In the rows, zero is written as 100.
Each path below is one point turned by a fixed rotation once a step. After each direction that follows a path, write how fast that rotation turns it, in degrees a step (0 if it stays still).
Each turn is a multiple of 5 degrees from 10 to 175, or 0.
Each row of a path follows its step; steps can be skipped.
path 1
step 0: 119; 95; 88; 95; 118; 101; 112; 116; 97; 104; 102; 104; 98; 92; 89; 93; 101; 98; 122; 105; 97; 106; 82; 81; 92; 93; 114; 110; 101; 106; 120; 110; 107; 99; 88; 111; 97; 88; 75; 119; 87; 87; 102; 91; 95; 104; 111; 109; 108; 100
step 1: 86; 111; 100; 94; 99; 104; 96; 113; 125; 105; 88; 99; 104; 78; 108; 118; 94; 120; 107; 106; 109; 104; 106; 84; 104; 80; 91; 88; 120; 105; 106; 105; 92; 98; 84; 120; 98; 96; 98; 114; 101; 95; 96; 107; 112; 104; 93; 96; 92; 119
step 2: 112; 100; 105; 109; 100; 103; 101; 114; 118; 110; 107; 116; 98; 111; 97; 84; 79; 114; 91; 105; 108; 113; 93; 95; 105; 101; 91; 96; 91; 109; 95; 124; 81; 86; 93; 101; 111; 107; 80; 92; 105; 95; 106; 114; 90; 113; 106; 84; 82; 90
step 3: 94; 104; 96; 85; 107; 96; 113; 113; 111; 104; 102; 94; 105; 116; 91; 88; 90; 98; 119; 91; 113; 106; 97; 95; 112; 99; 127; 109; 92; 104; 122; 110; 119; 92; 108; 109; 99; 95; 86; 124; 107; 84; 90; 111; 89; 98; 110; 99; 104; 112
step 4: 90; 88; 87; 84; 99; 99; 94; 100; 107; 105; 92; 111; 108; 89; 91; 117; 99; 111; 111; 111; 105; 104; 106; 93; 95; 77; 111; 99; 112; 93; 99; 127; 82; 89; 90; 116; 112; 103; 106; 112; 104; 97; 102; 124; 118; 98; 94; 103; 116; 96
step 5: 113; 94; 108; 121; 95; 107; 111; 97; 104; 119; 102; 102; 108; 76; 89; 82; 88; 122; 85; 99; 106; 93; 93; 89; 119; 93; 105; 104; 104; 99; 92; 113; 95; 91; 83; 96; 115; 89; 82; 105; 110; 97; 114; 108; 90; 106; 114; 101; 96; 102
step 6: 119; 95; 101; 92; 111; 95; 110; 115; 116; 94; 111; 83; 112; 92; 96; 94; 89; 95; 115; 94; 115; 110; 103; 111; 92; 84; 101; 102; 113; 108; 127; 110; 105; 89; 114; 96; 97; 79; 78; 116; 92; 100; 98; 111; 97; 101; 102; 95; 93; 107
step 7: 89; 89; 93; 95; 124; 111; 85; 114; 120; 111; 112; 105; 95; 98; 88; 112; 109; 123; 109; 106; 91; 113; 109; 91; 100; 89; 97; 110; 99; 101; 112; 122; 96; 95; 76; 124; 102; 102; 100; 106; 97; 107; 88; 103; 105; 110; 99; 104; 100; 101
step 8: 104; 108; 115; 109; 81; 114; 103; 121; 103; 108; 96; 119; 91; 91; 101; 95; 87; 111; 103; 93; 109; 112; 91; 89; 122; 91; 107; 87; 109; 102; 104; 106; 94; 75; 88; 106; 125; 91; 107; 108; 106; 90; 97; 101; 81; 100; 107; 96; 92; 98
step 9: 122; 106; 102; 90; 104; 83; 112; 104; 123; 96; 104; 106; 102; 97; 104; 77; 97; 99; 101; 91; 97; 106; 117; 92; 91; 91; 115; 108; 95; 93; 116; 113; 84; 83; 108; 103; 97; 104; 79; 108; 110; 88; 90; 123; 104; 90; 101; 93; 99; 112
Directions:
100; 99; 106; 101; 92; 101; 102; 96; 99; 104; 93; 103; 95; 100; 100; 100; 101; 104; 103; 101; 98; 95; 101; 101; 103; 95; 99; 95; 104; 99; 94; 104; 102; 99; 94; 100; 102; 100; 102; 100; 98; 100; 98; 97; 105; 104; 95; 98; 97; 101
110
104; 101; 99; 94; 100; 100; 98; 99; 99; 90; 99; 102; 98; 101; 102; 99; 102; 97; 103; 102; 98; 103; 96; 103; 94; 97; 100; 95; 102; 103; 98; 105; 96; 96; 101; 99; 105; 100; 100; 101; 97; 105; 107; 101; 99; 100; 100; 95; 101; 94
160
104; 103; 103; 100; 95; 99; 103; 94; 105; 93; 102; 97; 98; 100; 96; 100; 97; 102; 100; 102; 100; 98; 98; 98; 95; 96; 100; 100; 101; 95; 106; 99; 104; 102; 105; 107; 94; 102; 101; 106; 98; 99; 96; 100; 101; 99; 98; 101; 102; 97
125
path 2
step 0: 80; 110; 129; 102; 106; 100; 115; 115; 77; 80; 113; 119; 94; 102; 91; 104; 103; 89; 92; 108; 98; 129; 90; 90; 90; 99; 104; 108; 108; 107; 98; 79; 95; 104; 100; 97; 75; 99; 105; 98; 90; 100; 91; 91; 100; 93; 105; 104; 100; 111
step 1: 105; 100; 97; 118; 102; 107; 109; 99; 95; 111; 102; 82; 101; 99; 92; 98; 86; 93; 99; 115; 125; 102; 106; 106; 96; 98; 90; 103; 116; 105; 99; 106; 91; 92; 60; 116; 80; 125; 112; 100; 122; 99; 103; 91; 92; 103; 114; 101; 91; 99
step 2: 79; 101; 105; 100; 107; 85; 103; 106; 82; 85; 89; 81; 94; 94; 107; 86; 100; 110; 87; 108; 113; 112; 104; 92; 120; 108; 103; 123; 111; 108; 81; 98; 94; 86; 102; 93; 96; 115; 99; 89; 88; 98; 96; 104; 116; 106; 68; 99; 102; 106
step 3: 77; 97; 102; 113; 91; 91; 104; 93; 108; 123; 110; 104; 101; 93; 81; 97; 99; 96; 101; 85; 109; 96; 84; 85; 108; 88; 86; 111; 83; 111; 113; 109; 90; 89; 85; 100; 94; 120; 101; 114; 87; 99; 117; 90; 108; 107; 98; 116; 91; 78
step 4: 91; 84; 129; 110; 97; 97; 120; 113; 86; 96; 89; 114; 83; 106; 85; 105; 112; 107; 105; 115; 92; 105; 92; 85; 102; 97; 108; 110; 109; 90; 92; 98; 97; 118; 101; 120; 82; 103; 106; 117; 96; 92; 93; 112; 117; 92; 85; 94; 91; 106
step 5: 80; 84; 103; 100; 106; 118; 99; 96; 99; 105; 132; 99; 83; 100; 73; 91; 89; 99; 114; 115; 120; 106; 108; 100; 90; 98; 93; 86; 106; 104; 84; 101; 95; 100; 76; 101; 92; 112; 108; 88; 102; 116; 94; 96; 103; 94; 110; 115; 105; 90
step 6: 103; 103; 100; 109; 101; 98; 112; 116; 89; 94; 92; 93; 96; 96; 110; 92; 116; 108; 86; 109; 111; 120; 103; 99; 110; 91; 107; 111; 123; 124; 83; 102; 118; 89; 97; 103; 67; 96; 108; 92; 99; 104; 121; 118; 103; 97; 90; 107; 100; 87
step 7: 68; 115; 101; 116; 88; 92; 95; 98; 112; 94; 101; 109; 118; 97; 85; 100; 91; 81; 81; 102; 120; 105; 105; 84; 110; 95; 94; 103; 94; 108; 111; 99; 88; 95; 93; 104; 85; 121; 111; 86; 84; 102; 85; 101; 105; 105; 111; 116; 96; 101
step 8: 99; 88; 104; 105; 106; 85; 123; 107; 75; 93; 98; 104; 113; 99; 96; 90; 97; 106; 97; 107; 80; 109; 96; 88; 103; 96; 102; 126; 117; 82; 108; 107; 94; 97; 79; 122; 85; 108; 107; 108; 107; 93; 112; 80; 118; 96; 94; 107; 96; 96
step 9: 92; 91; 103; 110; 101; 91; 92; 96; 96; 106; 112; 83; 80; 97; 82; 108; 90; 100; 119; 120; 120; 102; 105; 102; 107; 91; 101; 96; 100; 87; 93; 71; 77; 90; 85; 106; 98; 116; 107; 101; 81; 104; 94; 107; 106; 113; 81; 112; 95; 96
Directions:
100; 104; 104; 96; 93; 104; 98; 101; 97; 103; 99; 102; 96; 100; 99; 103; 98; 97; 108; 100; 99; 106; 98; 100; 105; 95; 97; 101; 103; 95; 103; 104; 100; 94; 99; 97; 100; 95; 100; 101; 104; 104; 96; 103; 99; 98; 98; 100; 102; 99
70
95; 109; 100; 100; 99; 99; 103; 102; 102; 99; 95; 104; 102; 104; 105; 99; 97; 102; 97; 105; 103; 105; 100; 105; 98; 104; 102; 98; 102; 104; 101; 101; 103; 94; 98; 102; 103; 101; 101; 95; 105; 102; 102; 99; 99; 102; 105; 99; 98; 100
65
100; 98; 105; 98; 100; 98; 99; 99; 99; 103; 97; 109; 96; 100; 102; 96; 102; 102; 104; 103; 101; 100; 102; 98; 94; 101; 100; 97; 101; 101; 97; 101; 106; 107; 99; 101; 101; 102; 96; 101; 96; 101; 97; 102; 92; 102; 99; 103; 101; 91
60
